In the data rows, the value 50 means zero.
Here are some numbered points:
44,53,53,61,53,44,52,52,53,49,60,49,51,50,51,59,47,55,54,49,47,53,57,53,44,48,44,44,40,45,47,47,49,50,50,44,53 0
40,48,46,61,57,39,46,49,43,45,61,49,55,49,47,62,51,57,58,49,50,52,61,54,47,46,46,45,46,44,50,54,44,42,54,49,49 1
41,77,45,64,23,42,73,45,58,58,10,31,62,43,80,22,30,63,41,76,74,35,66,58,51,27,48,53,93,54,63,52,57,53,55,55,65 2
43,38,52,50,53,51,38,37,49,48,44,42,65,54,41,53,65,58,61,49,39,36,58,49,48,30,41,43,38,47,51,65,42,27,57,60,40 3
43,58,48,53,43,32,59,49,51,38,47,41,41,50,49,53,42,49,59,57,54,52,59,57,60,48,56,51,63,35,41,59,54,46,37,48,52 4
35,49,39,66,52,41,58,45,42,43,66,52,47,42,48,58,51,66,49,52,46,63,59,56,46,58,59,48,45,49,49,49,44,42,50,50,55 5
35,80,53,67,08,62,75,35,59,66,00,30,68,46,91,04,29,68,31,72,72,28,75,43,40,18,47,58,99,68,62,40,63,57,57,50,71 6
42,53,56,53,51,39,62,50,49,40,58,42,45,49,49,58,45,53,61,55,49,53,55,54,52,44,52,49,49,41,37,58,57,47,36,45,53 7
46,50,53,55,55,43,58,51,52,44,61,46,49,45,50,62,49,53,56,53,46,55,53,57,50,53,54,49,43,44,40,51,58,48,41,47,55 8
61,41,57,41,57,54,42,52,54,51,55,49,56,48,48,49,58,37,56,47,48,46,45,53,46,47,50,59,60,50,37,48,52,58,60,56,40 9
38,52,49,62,52,46,47,49,43,52,61,49,50,54,51,60,46,58,56,45,48,50,58,46,43,50,42,44,38,44,48,47,46,50,49,43,52 10
38,61,50,61,44,44,60,48,49,46,51,42,51,48,57,51,40,56,54,56,52,52,61,53,47,42,50,47,56,45,41,52,53,50,43,44,59 11
41,49,49,62,54,38,48,47,44,46,61,48,52,51,48,59,50,56,58,50,46,52,57,54,46,48,46,46,48,45,46,52,46,43,54,47,50 12
38,48,45,62,54,41,60,47,44,44,68,50,49,42,49,58,50,61,52,52,45,59,58,58,47,56,58,49,44,48,48,50,48,43,48,53,54 13
55,44,54,50,60,44,45,50,52,48,56,50,56,46,51,52,58,45,53,54,46,49,51,62,48,50,48,57,54,48,44,50,51,53,62,53,45 14
43,46,52,53,55,37,49,46,49,39,62,49,46,50,43,56,52,48,63,49,46,55,54,53,53,49,62,56,56,37,34,54,51,46,44,46,48 15
50,44,55,50,56,45,42,49,52,46,59,47,53,51,45,55,55,46,63,49,47,49,51,54,48,44,50,55,55,43,37,52,51,50,51,48,45 16
79,45,60,12,46,84,55,73,45,77,18,80,19,75,43,57,45,40,13,25,49,49,23,17,68,92,21,20,00,61,98,47,49,50,28,44,45 17
74,39,52,32,63,67,41,61,63,54,54,50,60,40,51,36,58,30,43,52,49,48,29,67,47,60,48,59,64,63,49,38,56,71,73,63,39 18
61,41,50,43,63,47,56,52,59,47,57,52,53,36,51,48,55,44,43,59,44,55,41,71,51,65,50,53,49,55,51,45,60,58,61,62,46 19
44,44,40,53,49,41,37,36,44,49,41,45,56,58,44,51,56,58,59,46,39,38,60,52,54,35,34,33,38,44,61,67,38,22,60,58,41 20
31,54,45,67,54,43,49,48,40,44,63,52,47,53,50,59,46,65,53,45,49,57,62,45,44,51,49,45,43,43,49,47,42,45,48,43,54 21
39,34,46,22,34,69,63,25,40,63,12,50,47,68,37,49,78,69,43,51,22,23,50,37,73,30,29,22,00,52,72,88,53,00,34,71,30 22
44,52,48,52,49,35,52,48,48,37,56,44,40,50,42,55,49,47,63,53,50,56,57,59,57,47,57,54,62,38,36,55,52,47,41,46,49 23
43,64,49,59,40,42,64,51,51,44,47,38,50,47,56,50,38,58,56,59,54,48,60,57,50,38,55,47,58,46,48,54,55,48,39,46,64 24
37,55,51,61,53,42,57,48,45,43,61,45,48,51,53,58,45,56,58,53,48,53,58,52,48,45,50,47,48,43,39,52,51,47,41,44,56 25
39,57,50,58,51,40,58,49,50,42,55,42,47,49,54,57,45,55,58,57,52,50,57,54,50,42,53,48,52,42,38,53,58,47,38,44,56 26
74,40,39,36,71,57,41,52,67,49,47,44,66,30,54,31,58,36,29,60,45,46,30,85,49,72,46,54,70,71,70,34,53,62,93,81,41 27
52,53,39,58,50,27,54,47,48,53,52,49,46,42,54,54,52,56,51,57,51,60,56,68,55,49,62,53,68,39,48,56,43,43,57,50,56 28
57,53,53,58,54,46,53,55,49,60,57,54,55,48,59,55,49,55,44,53,51,57,51,58,43,54,45,50,44,53,54,43,47,55,57,45,58 29
56,44,32,59,51,17,55,42,43,52,55,68,40,35,39,56,68,64,46,57,50,78,55,71,58,58,81,65,78,38,51,62,35,32,63,53,54 30
39,56,50,63,53,42,51,48,47,45,62,46,50,51,53,59,46,55,58,49,48,55,57,50,45,48,44,47,43,43,46,48,47,49,47,43,54 31
60,43,34,58,52,18,57,41,45,61,54,68,41,36,40,55,68,69,44,57,49,83,55,72,61,60,82,65,77,39,53,65,32,31,62,49,56 32
40,57,51,67,46,49,52,49,47,48,55,45,51,52,59,53,42,59,50,50,53,51,59,46,39,46,45,46,52,49,44,39,49,55,47,41,60 33
48,53,50,54,49,57,43,56,43,52,52,55,43,62,48,59,43,53,45,36,52,50,53,36,49,60,36,38,18,49,63,41,44,49,47,42,52 34
42,41,54,57,56,43,49,45,46,44,65,49,58,47,43,60,61,55,60,51,49,53,57,52,48,44,53,53,45,42,39,56,49,41,50,49,46 35
43,41,47,37,46,58,54,43,40,57,36,55,43,64,38,58,61,58,47,42,34,36,52,39,66,47,29,25,00,48,72,70,46,23,40,56,38 36
38,48,47,59,54,45,64,48,48,42,66,50,48,40,49,58,51,61,48,56,46,61,54,59,48,58,59,50,41,51,46,51,52,43,44,51,56 37
40,36,49,37,41,59,52,32,42,57,29,46,53,64,37,50,70,63,50,48,29,31,55,42,65,31,33,25,02,48,68,79,47,06,42,65,33 38
42,43,47,55,52,45,45,43,42,48,49,50,57,57,41,62,56,58,59,45,40,41,58,46,56,40,40,37,28,44,58,64,42,31,51,53,41 39
44,49,36,37,36,53,43,40,33,56,21,60,33,77,32,54,48,53,45,35,34,32,48,26,76,53,21,12,00,45,90,69,39,11,39,57,34 40
44,50,50,58,54,43,59,50,47,43,66,48,51,43,49,58,52,59,51,54,45,59,55,57,48,54,55,49,43,47,44,50,51,46,48,49,54 41
51,40,45,50,63,45,65,51,53,43,64,54,52,29,51,50,54,53,36,61,42,63,45,75,53,73,55,52,46,58,59,45,55,48,60,65,49 42
51,49,50,57,55,42,54,52,50,53,59,51,50,44,50,58,52,57,53,53,47,57,53,61,47,52,51,50,47,49,46,52,46,48,53,45,55 43
46,46,39,43,45,51,43,39,38,55,32,53,43,71,38,54,53,59,50,40,35,34,52,36,65,46,26,23,10,44,75,72,42,17,44,58,37 44
71,32,31,34,75,54,55,53,67,41,55,45,62,18,54,28,58,38,13,64,43,56,26,99,53,93,47,56,63,81,77,28,61,62,95,92,40 45
99,40,82,00,49,99,79,97,56,99,01,99,14,64,51,63,64,40,00,34,58,65,00,31,66,99,33,30,00,79,99,44,47,68,30,30,66 46
30,73,49,60,22,54,79,43,54,46,27,30,55,43,67,31,30,65,48,68,65,41,68,47,52,26,57,49,73,57,54,57,59,47,32,52,67 47
70,38,48,40,59,60,24,46,61,55,39,40,71,44,48,37,63,41,49,52,54,36,39,64,43,38,45,52,75,63,56,48,41,54,83,72,40 48
48,72,59,33,17,51,99,64,68,21,08,19,37,38,38,42,21,56,54,66,69,47,65,49,79,31,71,46,42,45,67,89,66,24,00,66,70 49
51,51,53,58,59,48,50,53,48,56,55,55,49,50,55,57,47,54,48,48,50,52,59,52,44,55,41,46,36,50,52,45,49,53,52,44,55 50
53,53,55,40,44,42,67,55,58,33,44,39,31,51,42,54,42,40,61,51,54,56,50,52,66,50,58,52,50,34,40,58,63,47,22,47,54 51
57,42,53,48,59,49,50,51,53,48,56,48,56,45,48,50,56,43,54,51,47,52,45,59,48,49,49,55,57,49,42,49,53,54,58,52,44 52
65,42,46,42,64,50,48,55,59,49,54,47,59,35,51,44,58,40,39,56,45,52,37,74,51,65,48,55,58,59,57,41,54,57,71,67,43 53
37,68,49,58,33,40,71,47,53,42,34,33,49,45,58,43,36,59,55,68,62,44,64,56,55,32,55,50,68,45,49,59,57,46,37,53,63 54
New points follow, each followed by the number of its nearest point above.
39,51,42,53,47,47,38,49,38,49,51,55,40,66,43,58,44,55,50,36,45,45,57,31,60,56,33,29,17,45,71,54,39,34,47,48,46 34
59,39,60,39,56,55,39,52,54,48,57,50,50,51,44,49,56,33,57,45,48,50,43,46,49,48,54,63,60,45,33,46,55,60,50,53,40 9
40,63,47,57,41,35,63,51,50,38,44,39,44,48,52,53,38,53,60,60,55,52,60,59,58,39,56,48,62,38,47,60,55,46,37,49,56 4
99,54,33,00,63,99,00,97,87,98,40,97,67,51,62,00,46,00,03,36,71,06,00,00,40,99,84,99,99,99,60,00,69,99,99,83,00 18
66,46,54,51,58,49,60,55,50,66,53,64,53,44,54,60,58,59,40,54,48,62,46,61,46,60,53,48,31,54,58,49,46,49,55,44,58 29
72,71,46,64,36,37,60,52,56,83,13,54,60,42,82,28,42,59,24,72,67,49,56,73,41,47,44,54,90,58,69,35,46,66,82,39,68 2
72,35,53,34,59,72,16,48,63,53,40,44,75,47,49,28,66,34,54,47,50,32,35,50,36,32,54,62,81,66,48,46,44,60,77,64,38 48
41,52,50,60,59,44,56,51,48,46,62,44,50,50,51,59,47,55,60,53,49,53,60,53,49,44,48,46,45,42,40,50,52,48,46,46,53 25
46,64,42,60,44,31,59,48,49,50,47,40,48,46,55,50,43,54,53,62,57,52,58,65,53,43,52,51,69,41,48,53,49,47,55,50,56 28
43,53,50,58,53,41,53,48,47,44,59,42,48,53,50,59,46,55,61,55,48,51,57,58,48,47,50,49,49,40,38,52,52,50,43,49,54 25
42,31,59,49,55,55,52,42,46,50,60,61,57,48,41,59,69,62,57,47,42,51,58,47,48,43,53,55,28,47,45,67,49,31,45,60,41 35
40,52,49,62,52,44,49,53,44,45,61,46,52,54,51,61,47,57,60,47,50,51,59,51,48,49,47,46,42,43,45,51,46,48,48,46,52 31
96,41,52,00,52,99,00,66,75,74,39,72,87,50,51,00,62,00,41,35,65,18,00,00,26,46,80,95,99,99,43,23,46,99,87,67,18 18
42,46,53,56,54,38,50,49,47,43,62,48,49,50,46,58,53,52,62,50,48,53,55,53,50,44,54,53,52,38,36,55,52,47,46,46,47 15
41,69,44,60,34,38,65,49,52,47,34,34,50,46,60,42,35,57,52,64,59,48,62,58,55,36,53,48,74,46,51,57,56,47,45,51,60 54
55,44,54,54,60,47,59,54,48,56,59,57,52,44,48,61,60,58,47,52,48,58,53,58,47,54,51,49,30,49,54,53,45,48,52,47,53 43
52,46,56,48,55,45,51,51,55,46,58,48,51,48,50,54,54,44,58,51,47,53,49,55,51,48,57,54,51,43,35,51,55,53,45,48,46 16
55,48,54,47,57,44,55,57,52,46,59,47,48,45,48,57,53,46,53,53,48,55,49,60,51,55,52,54,45,46,42,50,57,52,45,49,49 8
99,49,47,00,49,99,00,78,71,95,51,99,63,62,48,00,47,00,32,26,65,17,00,00,38,81,90,99,99,99,42,02,63,99,81,58,00 18
99,22,99,48,25,99,15,59,96,99,00,87,48,86,99,00,50,37,00,00,99,75,77,25,00,99,00,75,85,78,87,00,60,99,99,00,99 18
42,51,45,56,46,53,36,53,38,48,48,61,39,68,47,58,40,54,43,27,54,50,54,30,48,65,33,36,20,46,68,41,38,47,46,42,49 34
97,40,54,00,56,99,00,70,70,77,44,81,61,57,49,00,55,00,32,32,62,26,00,00,40,69,73,94,99,99,40,13,61,99,76,61,11 18
45,51,50,58,53,39,55,49,46,44,62,45,49,51,50,61,49,52,63,51,50,52,56,54,49,44,48,49,48,40,38,52,58,48,48,47,51 25
41,36,53,53,56,39,44,42,45,40,66,53,49,47,37,54,60,59,61,45,43,60,57,46,51,47,63,63,59,41,34,56,48,39,44,49,42 15
59,39,61,39,57,58,36,51,55,48,59,53,55,55,45,44,60,34,56,44,48,46,47,46,46,47,55,63,63,50,35,46,53,61,54,50,38 9
77,51,65,00,32,49,75,74,70,17,08,37,02,58,24,45,31,19,39,42,67,61,41,45,96,69,60,50,30,27,56,67,76,46,00,56,52 51
30,52,32,65,42,45,29,49,31,41,50,59,34,70,42,57,39,64,43,22,56,56,62,25,50,67,40,37,35,39,73,41,30,39,49,44,48 34
25,80,52,62,07,66,84,40,63,52,00,25,65,41,78,13,27,69,39,73,70,30,78,40,47,13,57,56,92,67,63,57,62,46,37,57,72 6
43,51,51,53,47,53,39,53,39,50,49,57,40,65,48,58,44,54,44,31,50,48,53,30,48,62,32,33,21,46,67,43,40,47,46,43,47 34
24,10,75,29,38,90,04,22,42,54,75,99,66,45,18,01,68,20,57,13,34,67,34,00,36,52,99,99,99,80,24,44,52,45,35,46,14 9
37,54,49,63,52,44,59,48,44,44,62,46,48,49,52,62,47,61,55,50,47,54,61,49,47,47,53,47,47,44,41,49,49,48,42,43,59 25
44,51,52,51,51,39,53,49,48,39,58,44,48,50,48,57,47,47,61,52,48,52,54,55,53,45,53,51,54,41,36,54,56,48,39,46,50 7
43,51,49,58,49,56,43,55,42,50,55,55,46,61,51,58,42,57,48,35,52,52,56,39,44,61,35,40,28,47,58,39,42,53,48,41,52 34
99,41,86,00,55,99,68,96,63,99,00,99,16,64,54,57,59,37,00,27,65,69,03,29,55,99,29,33,00,80,99,27,46,84,36,26,71 46
42,51,51,57,53,45,55,48,46,45,68,46,49,49,48,59,49,54,60,51,46,52,59,53,49,46,48,50,46,44,39,54,51,47,44,44,55 25
41,46,48,53,51,48,46,48,42,54,51,52,50,58,44,64,52,56,56,44,44,44,54,43,51,48,34,36,27,46,59,58,44,34,47,49,46 39
59,62,49,61,48,42,55,51,50,62,45,51,53,45,64,47,45,55,42,57,56,54,55,63,42,51,46,51,60,52,55,39,46,59,62,41,63 29
43,59,48,60,50,41,57,50,47,48,54,45,49,47,56,55,44,55,55,55,51,51,57,57,47,46,48,47,55,43,44,50,51,51,51,44,56 11
44,54,53,54,52,42,57,52,48,41,59,42,45,49,48,58,46,51,59,53,49,52,57,55,52,45,52,50,48,41,42,56,55,48,39,46,53 7
